(in the rows, 128 means zero)
Which row each row swaps with, under one turn or mirror
The rows were stretched afterwards, more along some directions than others.
Zadop: [ 85 119 106 112 138 121 116 192 146 114 120 143 112 111 124 119 154 122
 165 136 122 133 130 123 113  98 108 130]
Zer: [ 83 113  95 136 151 128 116 197 154 116 136 123  83 107 127 125 146 124
 157 137 118 129 136 116 101 102 116 115]
vol: [133 126 154 116 121 138 133 125 151 132 112 150 132 116  94 150 155 111
 119 108 134 133 110 104 124 109 101  99]
rit: [145 128 136 118 128 137 116 113 142  97 153 112 165 131  91 133 142 146
 107 138 122 132 115 109 101 143 122 121]
Siliz: [147 124 139 131 146 137 128 125 116 106 151 108 137 127  95 153 124 120
 117 123 120 107 122 107 125 158 109 140]
mubur: [121 141 112 101 179 138 130 143 121 122 107 123  99 130 136 123 142 138
 131 110 143 133 125  94 137 162 152 141]
kudor: [124 100 123 160 159 135 106 188 109 160 133 118 102 116 119 140 102 119
 152 131 104 108 143 134 111 151 130 120]
gilig: [160 136 132 131 110  98 133 125 143 149 139 150 110 136 122 137 100 138
 162 163 132 133 144 116 146 150 123  88]
luzu: [120 144 115  99 168 155 126 141 116 128 106 133 110 141 142 125 145 135
 111 102 140 135 128 101 119 147 152 122]
rogub: [134 132 148 156  89  85 118 158 143 128 149 136 107 108 118 126 118 119
 132 151 129 154 139 168 107 106 149  98]
Zizaf: [125 119  92 158 189 141 128 162 150 157 126 119  72 107 125 148 142 135
 121 152 125 128 124 103 114 118  88 112]
bize: [121 125 125 125 117 125 131 137 145 141 129 119 138 153 167 145 145  95
 122 131 115 138 147 100 142 117 103 135]
dit: [115 125 116 113 133 134 126 122 155 120  87 153 143 147 106 136 164 118
 134 124 140 145 110  96 130 124 105 129]
duki: [ 83 109  97 130 151 121 109 203 150 125 141 126  89 103 124 126 142 132
 164 148 113 129 142 119 101 103 115 112]
Timi: [151 125 135 126 134 139 123 118 124  94 150 113 154 133  91 141 128 131
 111 129 124 111 113 119 124 162 124 137]
Nize: [133 128 140 149  89 132 143 137 129 125 161 127 100 142 137 129 110 156
 145 176 133 144 129 144 124 103 131  74]
Zumak: [118 140 117 100 165 153 126 137 119 130 103 128 112 142 143 126 146 127
 108  91 141 135 123  94 123 151 153 130]
Sotus: [ 85 109 105 118 146 135 120 183 148 115 125 126  99 108 130 115 149 124
 156 132 125 134 130 126  99  94 118 119]
Par: [145 114 123 121 130 162 125 103 152 136 104 126 132 125  90 134 144 104
 126 103 140 125 154 104 121 102 102  97]
bida: [140 132 160 164 107  89 137 150 149 119 145 132  97 112  96 129 116 116
 111 172 129 147 130 165  98 118 141 107]
Dape: [115 151 117 106 168 141 137 156 126 126 102 135  84 123 147 134 145 132
 133 115 148 142 115 100 143 153 156 131]
liko: [121 120 138 161 112 128 147 138 156 124 171 105  80 135 122 128 109 149
 148 184 117 146 142 139 129 116 138 104]
pap: [141 129 145 152 155 137 139 109 165 119 151  95 115 140  93 126 134 129
 109 170 122 149 136 129 140 148 141 142]
papo: [134 143 127 111 158 111 125 164 126 132  93 163  97 126 108 145 153 145
 139 145 140 138 106 101 139 158 137 127]
nid: [136 143 133 118 161 110 128 167 122 126 105 165  92 120 102 139 145 149
 129 146 133 135 119 106 140 166 138 127]
muzo: [124 169 115 142 153 103 120 149 127 127 158 155 101 122 132 152 126 141
 119 165 135 175 103 149 133 145 121 156]
Bif: [144 130 102 146 168 143 122 134 124 160 118 140  77 128 123 161 144 137
 127 147 135 134 124  98 135 122  86 109]
topab: [123 125 135 157 118 104 100 164 172 128 170 131 102  98  95 126 132 153
 149 184 118 163 135 167 116  99 131 102]
biger: [135 125 132 153 105 125 144 130 152 118 172 103  90 143 125 125 117 150
 140 185 119 146 137 129 129 128 139 107]
Rakug: [ 97 126 150 121 135 128 121 156 139 142 141 142 119 128 140 148 160 132
 120 133 103 147  88 106 104 115 135 111]
Naza: [142 109 107 106 149 167 119  96 146 135 109 110 141 141 119 117 137 115
 126  98 140 126 155  98 114 114 124 103]
Lile: [128 138 119 122 128 165 116 160 137 159 125 140 141 108 157 133 134 126
 140 112 135 142 130 117 115 122 124  82]
Tinad: [123 140 121 103 161 125 125 154 112 124 100 147  98 142 137 129 142 140
 133 106 139 133 116  95 139 160 159 142]
Falol: [140 124 138 114 129 153 126 117 154 137 105 141 140 118  80 141 149 109
 119 107 140 130 129 105 121 104  93 100]
diz: [150 114 136 145 152 132 128 149 102 122 136 110 126 122  96 138  98 117
 136 125 119 100 131 131 128 162 118 145]
rumo: [139 163 119 135 151 108 120 136 128 122 163 149 120 132 129 144 124 137
 123 160 134 171 112 138 138 157 140 162]
Bomu: [139 135 151 139  89  88 115 144 143 114 147 137 109 114 113 125 117 114
 128 140 133 154 147 159 116 120 159 109]
Rovel: [105 119  95 153 179 140 123 190 154 139 134 112  73  96 120 137 137 133
 129 142 119 127 128 122  98 107 104 120]
ren: [128 119 129 137 116 128 102 129 172 114 167 128 132 114 110 130 148 169
 138 165 123 158 123 134  99 104 142  83]
gumi: [144 166 112 125 138 104 123 111 140 115 160 146 123 132 132 140 132 146
 128 169 145 166 112 131 132 154 129 136]
lume: [123 123 116 110 152 170 127 113 140 122 110 106 124 142 128 118 136 117
 114  90 143 131 150 101 106 123 141 109]
revur: [149 129 142 137 149 119 124 152 119 153 117 160 138 122 105 156 130 115
  95 147 116 121  88 131 102 138  73 123]
silu: [ 99 120 113 106 117 127 119 149 140 114 105 156 126 136 123 122 156 120
 160 127 134 140 119 124 126 105 108 122]
pinul: [150 125 132 147 143 137 122 158 113 137 139 113 111 127 101 144  88 125
 135 133 118 100 122 134 127 156 103 138]
Vigel: [146 131 138 109 134 143 111 109 137 100 146 114 166 127 102 139 149 140
 104 125 125 127 113 105 109 146 125 119]
tomem: [138 137 123 126  98 150 136 138 116 137 139 136 123 129 169 130 119 139
 152 129 146 143 117 130 128 103 112  83]
fina: [143 147 131 126 100 159 128 140 123 142 130 134 127 137 150 135 109 133
 132 122 146 137 110 121 121 110  98  87]
zumoz: [108 117 117 108 129 127 124 145 146 114  94 157 130 138 110 124 156 119
 153 127 132 139 119 114 132 112 109 130]
Labal: [129 133 152 116 117 139 137 123 156 134 114 144 131 115  96 147 153 109
 115 111 134 141 110 107 124 106 106 101]
Babi: [107 117 120 103 119 125 120 156 154 115 102 155 126 131 103 123 155 121
 168 136 134 142 123 122 125 110 125 125]
sig: [119 118 145 108 134 100 116 147 156 129 172 121 116 116 103 130 132 139
 172 172  90 126 164 111 142 154 167 117]
fogo: [139 123 130 119 146 114 119 131 107 151 141 148  88 141 114 153 128 142
 156 168 119 127 135 116 153 139 107 116]
Leru: [138 137 124 113 156 108 125 158 129 130 100 169  97 122 110 140 151 151
 140 148 131 134 121 105 147 159 136 125]
nen: [128 110 120 132 140 105  95 165 141 132 155 151 136 116 111 163 115 166
 141 121  95 123 137 108 101 150 149 126]
Pepel: [132 128 138 135  87 141 142 126 122 130 159 125 106 139 149 136 116 142
 147 150 132 139 134 133 125  96 121  76]
bevip: [104 122  87 147 180 138 119 180 147 134 141 116  71 101 136 143 145 139
 135 151 122 129 132 112 104 116 101 110]
Sibem: [143 120 127 123 140 102 117 163 143 137 114 168  98 114  95 141 145 158
 145 176 119 131 138 114 130 149 141 105]
zute: [ 85 110 110 109 142 132 110 186 135 113 120 132 105 107 120 120 139 122
 167 128 123 128 134 137 103 103 135 118]
paveg: [146 124 115 135 154 125 118 134 111 161 126 144  74 139 119 156 134 139
 141 157 131 131 125 105 145 132  96 110]
donag: [129 128 102 101 153 165 118 113 135 125 114 107 127 150 144 117 138 121
 128  92 146 137 148  92 120 125 139 116]
kob: [147 148 144 132 149 138 119 101 151 122 140 123 132 146 107 129 139 134
 102 137 139 169 114 126 144 151 147 151]
tuk: [141 121 127 119 146 108 112 136 107 147 150 144  84 136 112 153 127 143
 158 176 112 128 139 115 149 145 121 117]

Swapped with Labal: tuk
Swapped with Lile: kudor
Swapped with nen: bize
Swapped with muzo: Bomu
Swapped with gumi: bida

